One turning vector, and how many steps it has turned:
The counts run from 0 to 369.
[ 30 -15 -60  45  42  14  43  12 -16   5  -2 -35   3  35  -2  16  -7 -31
  13   7 -32  -3 -35   1   5  -4 -16  22  37  35 -39  46] | 166
[-22  14 -16  16 -26  18  11  -6  16  31  22  10 -15 -32  32  -1 -16  13
  10  12 -22  47  22 -21 -44 -11  13  28  22  13 -23  62] | 198
[ 13  11   6 -18 -13   0   6   0 -17  16 -31 -10  -4  -7  17 -74 -14  -7
   4   9 -18  -5  28  10  11  21 -21 -71 -34  40 -14   3] | 260
[-34 -37  -8   6 -41 -11 -35 -38 -18 -16  18 -63  -3 -39  16  31 -17  40
  21  15   3   0 -14 -12  21  -4  -7  10  37 -13   5  55] | 113
[ 16 -49  11 -18 -31 -28  -7   5  21   9 -12  35  17 -29 -40  25 -15  17
  26 -23  23  33 -24 -48  14  26 -21  26 -24  45 -29  36] | 17
[ 51  17   0  21  -8 -37  46  35   5  39 -24  -1  -5 -15  -9  -9  29   6
 -15 -24 -34   7  12 -33  12 -29  25  11  -6  -1 -42   6] | 320
[ -1  41  28  20 -36 -31 -12  -4  10  -7  18  29 -19  18  34 -47 -44 -45
  14  34 -13  20 -23 -24  -8  22 -13   1 -27  30 -26  24] | 175
[-12  21  29  10  -5 -58   6  -8 -23 -36 -19 -20   6  32  59 -19 -13 -34
 -17  26 -11 -13 -37 -28  17  12  28  -3 -19  26  -5  20] | 330
[ 25  44 -10   2  12  24 -18 -13  -9   4  25 -25  37 -10  40 -23 -61  -1
  -2  -2 -30   9 -35 -54   0  -2 -52 -59  -8   4   2   0] | 334
[  3 -24  13   0 -40  -3   9  -7 -51  50  29 -42   7  11  36  -3 -11 -25
 -20  30  21  -6  15 -20 -15  10  15 -11  24  41 -24  49] | 0
[ -4   3  -7  47 -15 -28  11  11  -1  31   3  -7 -36 -20 -53  -5  26  12
  44  47 -19 -15  27 -14 -11 -29  16  27 -20  -8 -14  34] | 122
[ 48  -1  42  14   5 -24 -15 -11 -13  30 -25 -29  30  -4 -26 -30 -18  43
 -53  35 -10  -9 -27 -45  -9  22 -17 -21  13  28 -11   7] | 336
[ 42  14  44  -3  18   5  45  31  23  -1  17  -1 -12 -11   7  23  49   7
  -2  37   6  -1 -24 -19  16  -7 -50 -20 -37  47   1 -10] | 169
[  3  19 -16   8 -18 -11  33   3  17  64 -12 -33   1  21  15  -6   4 -25
  -4  13 -20  10 -14  22 -36 -14  -5 -38  17  49  34  35] | 341
[ 26  34  43  39   4 -14  36 -21  20  31  11 -14  -4   4 -43  28   6  30
 -24 -10  20 -30 -15 -36 -15  -4  -9  14   6  12 -40  31] | 235
[  4  34  59  29 -14  17 -15  -4   2  10  29 -14  -6 -24  -6  14   9  40
  -9  -1  50   7  -9 -22  45 -57  19 -19 -19   6 -28 -22] | 312
[-56  29 -20  31  -7 -49  30   7  -5  -4  -3  13  18  -9  53   9 -52 -11
   2  17   8  -4 -51 -19  13 -25  20  41  -9  15  -9  57] | 54
[  6  42  32  12   7 -31   1  17  18 -41  -3 -22  16  -5 -17  48  11  17
  49  25 -42 -15 -10 -38  15  -1  11   3 -60  16 -12   8] | 212
[-14 -43  -7  -3  13   6  -4  23  -9  53  -8 -26  42 -28  -3   9  12  15
 -19 -22  14  24   6  17 -22 -28  48 -13 -18  31 -27  31] | 119
[ -7 -27 -35  10  10  -8 -74   8  15 -20  -9 -25  25 -19 -22  19  41  16
 -17 -27 -22  31 -41  -3  -1 -18  10 -29   3  36   5 -12] | 29
[-23  23  12  -2 -59 -39  20 -38 -17 -13  65  -4 -22  -6   1  -3  15  -2
 -16 -30 -11   5 -40  17  -6   0  -8 -21 -28  19 -35   7] | 152
[-10   4   5   5 -37 -22 -41  -8   3  20   3   2  21 -30 -37  26 -16 -31
   3 -14  -7 -37 -20 -60  17  -6 -38   3 -65   9   6   0] | 137
[-10  12 -22 -13  12 -23 -17  17   4  38 -23 -42  54 -10  13 -20  -5  12
   4  10 -48   9  20 -40 -24 -34  34 -32 -10  -6  21  38] | 298
[  0   9  10  26  31   6 -66  -2  10   7 -49  10  34 -42  -8 -11  -8  31
 -33  -4 -26  -2 -40   0 -23 -24   1 -12 -33  34  -2  -1] | 216
[ 23   8 -31  19  48  13  10   7 -18 -53 -12 -15   6 -35 -10  28  21  43
 -24  40   4 -13 -32 -11  30  -2  11  22 -24  50   9  10] | 247
[  5 -27 -23  -2  -9  33  -1   1 -34  11  27 -40  -5 -17  27 -11   0  39
  -6  -6   5  28 -13  -6  27  -1 -36 -46  63  25 -31  25] | 268
[ 39 -36 -21  -1 -32   4 -20  -1  15  12   3  -6   8  10 -46 -26  32   1
  18 -45 -20  46 -16   6   2 -17 -42 -54  -2  44 -14 -19] | 184
[ 31  -6 -35 -18 -71 -40   6 -30 -28  11   4 -22   3 -10 -40  -3   3 -23
 -10 -23 -19   3 -16   2  -7  16 -11 -13 -46  33  -3  -9] | 339
[ -7  42  -1  19  41  -7 -22  62   2 -22 -11   7  -5 -41  12  22  27  56
  47  -5 -11 -19 -28  -8  -5  -9 -15 -25  -7  46  13   7] | 290
[  4   2 -22   0 -47 -11  -8  -6 -22  28  12   8  17 -17 -19  -7 -56  -5
   2  28  27   1 -42 -33  -4  17 -38  13  35  29  40  43] | 257
[ 13  -3 -25  32 -12  36  47   7 -24 -24  36   9  -3  11  26   5 -13 -23
   4   1  -1  13 -35 -14  21 -22 -67  24  38  27 -32  23] | 167
[-56  -3   5  19 -14  34   7   5  16 -16  22  13  38  42   0 -34  21  29
  23   3  -8  59 -23  12 -29 -33   2 -26   8  49  -1  53] | 108
[-18  18 -27  21 -39  20  -8 -41 -33 -24  21 -42   6  25  20 -12   8 -32
  -2  21 -30  28  -5  36 -17 -26   2   5   4  59  24  26] | 264
[  9 -29 -14  15  -3 -22 -26   0   9  -1 -17 -36   4  12 -22 -21  36  20
 -59  12 -14 -21 -56 -38  27  -9 -16 -47  37 -15 -15  -1] | 149
[ 29 -15 -19  16  13 -13  27   7  53 -13  47 -39  -7  28   6  42  28  -4
  26  24 -23  43   6 -40  -5  -9  14   4 -12  27 -28  10] | 10
[  8  31  -5  14   9 -41  24  29  24  60  35 -61   7  20  12  32  -6   0
  -2  -9  19   4  -9 -26 -22 -17  14 -58 -17   4   6  20] | 154
[-16  58 -33   9  20  21  20 -30  22 -22  17 -25 -41 -19  44   4  16  26
   9  10  10  42 -22  33  18  11   1 -46 -19  38 -12  -2] | 349
[ -4  23 -50   1  47  12   9 -20 -28 -56  -2 -21 -16 -18  29   6   2  -6
   0  20 -27 -21 -46   5  27  28 -20   6 -39  43  -9  -9] | 248
[-20 -39 -44  14 -31 -32 -47   3  16 -11 -20 -14 -19  42 -53 -24  19 -39
  21  23 -14  10 -14 -31  20  25  -6 -33   1  26  -6  28] | 106
[-20  53  -4  46 -41 -28  -7 -13   0 -19  22  45 -13 -29  -8   6 -44  10
   1   9  15   2 -42 -29  11 -41  -1  45 -18  11  -1  37] | 55
[  2   5 -44  11   5 -15   7 -27   8 -56   2   3 -34 -12   8  -5  -5 -48
   2   0 -31  -7 -51 -31  41  39 -54 -16 -17   4  -9  -1] | 249
[ 32 -11 -14   6  -7 -46  21  -5  46 -10 -14  20 -11  16 -21  -7  -5 -12
  -9   4 -22  14 -72 -51  19   1 -58 -14   7   1 -10  12] | 250
[-11 -44  34  23  -1 -40 -71  -2  18   0 -32  14  13   7 -34  -5 -11  16
   4  19   6 -13 -34 -41  10  10 -11  -7 -14  -3 -36  40] | 293
